In the data rows, zero lies at 4.5, halfway between 4 and 5.
Here are some points:
[6 3 4 5 3 4 6 9 4 4 2 1 3 0 3 4 6 5 5 1 5 7 3 5 3]
[3 5 5 4 3 5 6 7 7 4 5 4 4 4 5 4 5 6 7 8 5 4 5 5 4]
[4 3 2 7 5 3 4 4 0 5 5 2 8 0 4 4 4 4 3 5 6 6 2 4 3]
[7 6 5 2 2 4 1 1 3 5 0 8 7 9 5 5 4 2 4 4 3 3 4 5 5]
[5 3 3 5 4 5 7 9 4 3 0 3 8 0 3 4 6 4 6 2 6 8 3 5 3]
[0 6 7 3 5 6 4 2 3 5 9 7 8 9 3 5 4 6 1 5 3 1 8 4 6]
[4 3 2 6 5 3 4 4 0 5 5 3 8 1 4 4 4 4 2 8 5 6 2 4 4]
[5 4 3 4 4 3 2 2 1 5 1 5 9 4 4 4 4 3 2 4 4 2 3 5 4]
[7 5 4 3 3 4 2 2 3 5 2 6 9 7 5 5 4 3 4 0 4 1 3 5 5]
[4 6 6 2 3 5 3 3 7 5 5 7 4 8 5 5 4 4 7 1 3 3 5 5 5]
[3 3 4 7 7 5 8 9 7 3 3 3 2 0 5 4 6 2 4 9 6 9 5 4 4]
[5 3 2 6 5 3 3 4 1 5 7 2 6 1 4 4 4 5 3 5 5 5 2 4 4]
[5 3 4 6 5 5 7 9 6 3 0 3 9 0 4 4 6 4 7 3 6 8 4 5 4]
[7 3 3 7 6 4 5 5 3 4 8 2 0 0 5 4 5 7 5 2 5 7 3 4 4]
[5 7 6 1 2 4 2 2 6 5 1 9 9 8 6 5 4 3 6 6 3 4 5 5 6]
[2 6 7 2 3 5 4 4 7 5 9 7 2 9 5 5 5 7 5 4 3 0 6 5 5]
[2 5 6 3 4 5 5 5 8 5 8 6 4 8 5 5 5 7 5 7 4 2 6 5 5]
[6 3 2 7 6 3 4 5 2 4 9 2 2 0 4 4 4 6 4 2 5 7 3 4 4]
[7 5 4 4 4 4 3 3 4 5 7 5 4 5 5 4 4 5 5 8 5 3 4 4 5]
[7 5 4 4 4 4 3 2 4 5 3 5 6 6 5 4 4 4 5 5 4 2 4 4 5]
[6 5 4 4 4 4 3 2 5 6 4 6 7 6 6 5 4 4 5 4 4 1 4 4 5]
[6 5 5 4 4 5 2 2 5 5 2 6 7 7 5 5 4 4 6 1 4 1 4 5 5]
[7 5 4 3 2 4 2 3 2 5 1 6 7 7 5 4 4 3 4 0 4 2 4 5 4]
[3 6 6 3 5 5 3 1 7 6 5 7 0 9 4 5 3 5 5 3 4 1 6 4 6]
[6 3 3 5 3 4 6 9 3 4 3 1 2 0 3 4 6 6 5 1 5 7 3 5 3]
[5 4 4 5 5 4 5 5 6 5 9 4 1 4 6 5 4 7 7 8 5 4 4 4 4]
[5 5 5 3 3 4 3 3 5 6 5 6 6 7 6 5 4 5 6 2 4 0 4 5 5]
[2 4 5 6 6 6 7 7 6 4 0 2 7 3 5 4 5 4 3 0 5 7 6 4 4]
[7 4 3 5 4 4 4 6 3 5 9 3 3 2 4 4 5 6 4 7 5 4 3 5 4]
[4 2 3 8 7 5 9 9 8 2 4 4 4 1 5 4 6 2 5 8 6 9 4 4 3]
[5 3 3 6 4 4 7 9 5 3 1 3 8 0 4 4 6 4 7 3 6 8 4 5 3]
[3 6 6 4 6 5 4 1 7 5 6 6 2 9 4 5 3 6 5 5 4 2 6 4 5]
[5 3 4 5 4 5 7 9 5 3 1 3 7 0 4 4 6 4 6 3 6 8 4 5 3]
[4 4 5 5 5 5 5 5 7 5 7 3 3 4 6 5 5 7 7 6 5 5 5 5 4]
[7 5 4 4 3 4 2 3 3 6 4 5 8 6 5 4 4 4 4 4 4 2 3 5 5]
[0 4 5 7 7 6 8 8 3 3 5 3 3 2 4 4 5 1 1 8 5 9 6 4 4]
[6 6 5 2 2 4 2 2 4 4 0 8 8 8 5 5 4 2 5 6 3 4 5 5 5]
14 more points follow, each with its number after it:
[6 5 4 4 4 4 4 4 5 5 8 4 2 5 5 5 4 6 6 7 4 3 4 4 5] 0
[4 6 6 4 5 5 3 1 7 6 5 7 1 9 4 5 3 5 5 4 4 1 6 4 5] 1
[4 5 5 5 6 5 4 1 9 5 7 5 1 7 4 5 3 6 6 9 4 3 5 4 5] 2
[7 5 4 3 3 4 2 3 3 5 1 7 9 7 5 4 4 3 4 1 4 2 4 4 5] 3
[1 3 5 8 7 6 9 9 4 2 7 3 3 0 5 4 6 0 1 8 6 9 6 4 4] 4
[7 5 4 3 3 4 3 3 3 6 4 6 8 6 5 5 4 4 5 3 4 1 4 5 4] 5
[7 3 3 7 6 4 6 6 5 4 5 1 4 0 5 4 5 6 6 1 6 8 3 4 4] 6
[7 4 3 5 5 3 4 4 3 5 7 3 5 3 5 4 4 5 4 9 5 4 3 4 4] 7
[6 3 4 4 2 4 6 9 2 4 2 1 0 0 3 4 6 6 4 3 5 6 3 5 3] 8
[6 5 5 2 3 4 2 2 4 5 1 7 9 8 5 4 4 3 5 3 4 3 4 5 5] 9
[0 5 6 5 6 6 6 4 4 4 4 4 7 7 3 5 4 5 1 5 4 5 7 4 5] 10
[5 3 2 7 5 3 4 4 1 5 7 2 6 0 4 4 4 5 3 5 5 6 2 4 4] 11
[4 3 2 7 5 3 4 4 0 5 7 2 6 0 4 4 4 5 2 4 6 6 2 4 4] 12
[5 5 5 3 4 4 2 1 6 5 2 7 7 8 5 5 3 4 6 1 3 1 4 4 5] 13
Which of these numbered points is nearest to each point below, ignoring the 2 directions in which the first points spread most? Its number follows each.
[2 2 4 9 8 6 9 9 6 2 9 5 5 1 6 4 6 0 2 2 6 9 5 4 3] > 4
[6 3 3 5 3 3 5 8 1 4 7 2 3 0 3 4 6 7 3 5 5 5 2 5 3] > 5
[7 3 3 7 6 4 5 6 4 4 6 1 4 0 5 4 5 6 6 1 6 8 3 4 4] > 6
[0 5 6 5 6 6 6 4 3 4 4 4 7 7 3 5 4 4 1 5 4 5 7 4 5] > 10
[5 3 2 6 5 3 3 3 0 5 5 3 7 1 4 4 4 4 3 7 5 5 2 4 4] > 11
[6 3 4 4 2 4 6 9 2 4 2 1 0 0 3 4 6 6 4 4 5 5 3 5 3] > 8
[7 4 3 5 5 4 4 4 3 5 7 3 4 3 5 4 4 5 4 9 5 4 3 4 4] > 7
[4 6 6 4 5 5 3 1 7 6 5 7 1 9 4 5 3 5 5 4 4 1 6 4 5] > 1
Now 14 new points, numbered from 0 again:
[3 5 6 4 5 5 4 2 7 5 8 6 3 8 4 5 4 6 5 8 4 3 6 4 5] 0
[7 5 4 3 3 4 3 3 3 6 3 6 9 6 5 5 4 4 4 3 4 1 4 5 4] 1
[6 6 5 3 4 4 2 1 5 5 2 7 8 8 5 5 3 3 6 1 4 1 4 5 5] 2
[0 6 7 5 7 7 6 3 2 4 4 5 5 8 2 5 4 4 0 5 4 4 8 4 5] 3
[3 4 5 5 5 5 6 7 9 4 2 2 9 3 6 4 5 4 5 2 5 6 5 5 4] 4
[0 4 5 7 7 6 9 8 3 3 6 3 3 2 4 4 5 1 1 9 5 9 6 4 4] 5
[4 6 5 4 6 5 3 1 8 6 6 6 1 8 4 5 3 6 5 7 4 2 6 4 5] 6
[6 6 5 2 2 4 2 2 4 5 0 8 9 9 5 4 4 3 4 3 3 2 4 5 5] 7
[3 6 6 1 2 5 3 3 8 5 5 8 4 9 5 5 4 5 7 1 3 2 5 5 5] 8
[1 3 5 8 7 6 9 9 5 2 6 4 3 0 5 4 6 0 1 8 6 9 6 4 4] 9
[6 4 3 6 6 4 5 5 4 4 8 2 1 1 5 4 4 7 5 2 5 6 4 4 4] 10
[7 4 3 5 4 4 4 6 2 5 9 3 3 1 4 4 5 6 4 7 5 5 3 5 4] 11
[0 5 7 5 7 7 7 4 0 4 0 4 1 8 2 5 4 3 0 2 4 5 8 4 5] 12
[6 5 4 5 5 4 3 2 5 5 4 5 4 6 6 5 4 5 6 7 4 3 4 4 5] 13
Which of these numbered points is nearest to each point below, ignoring the 2 directions in which the first points spread most? Its number follows each.
[6 5 4 5 5 4 3 2 5 5 5 5 4 6 6 5 4 5 6 7 4 3 4 4 5] > 13
[2 3 4 8 7 6 8 8 6 3 5 4 1 0 5 4 5 1 3 8 6 9 5 4 4] > 9
[0 5 6 5 6 6 6 3 4 4 4 5 7 7 3 5 4 5 2 5 4 4 7 4 5] > 3
[4 6 6 1 2 5 3 2 7 5 5 8 5 9 5 5 4 5 7 1 3 2 5 5 6] > 8
[2 5 6 4 5 5 5 3 7 5 9 5 4 7 4 5 4 6 4 8 4 3 6 4 5] > 0
[3 6 6 4 6 5 3 1 7 6 6 7 1 9 4 5 3 6 5 5 4 2 6 4 5] > 6
[7 4 3 6 5 4 5 5 4 4 7 2 1 1 5 4 4 6 5 2 5 7 3 4 4] > 10
[0 5 6 5 7 7 7 5 2 4 1 3 2 6 3 5 4 3 0 1 4 6 7 4 5] > 12
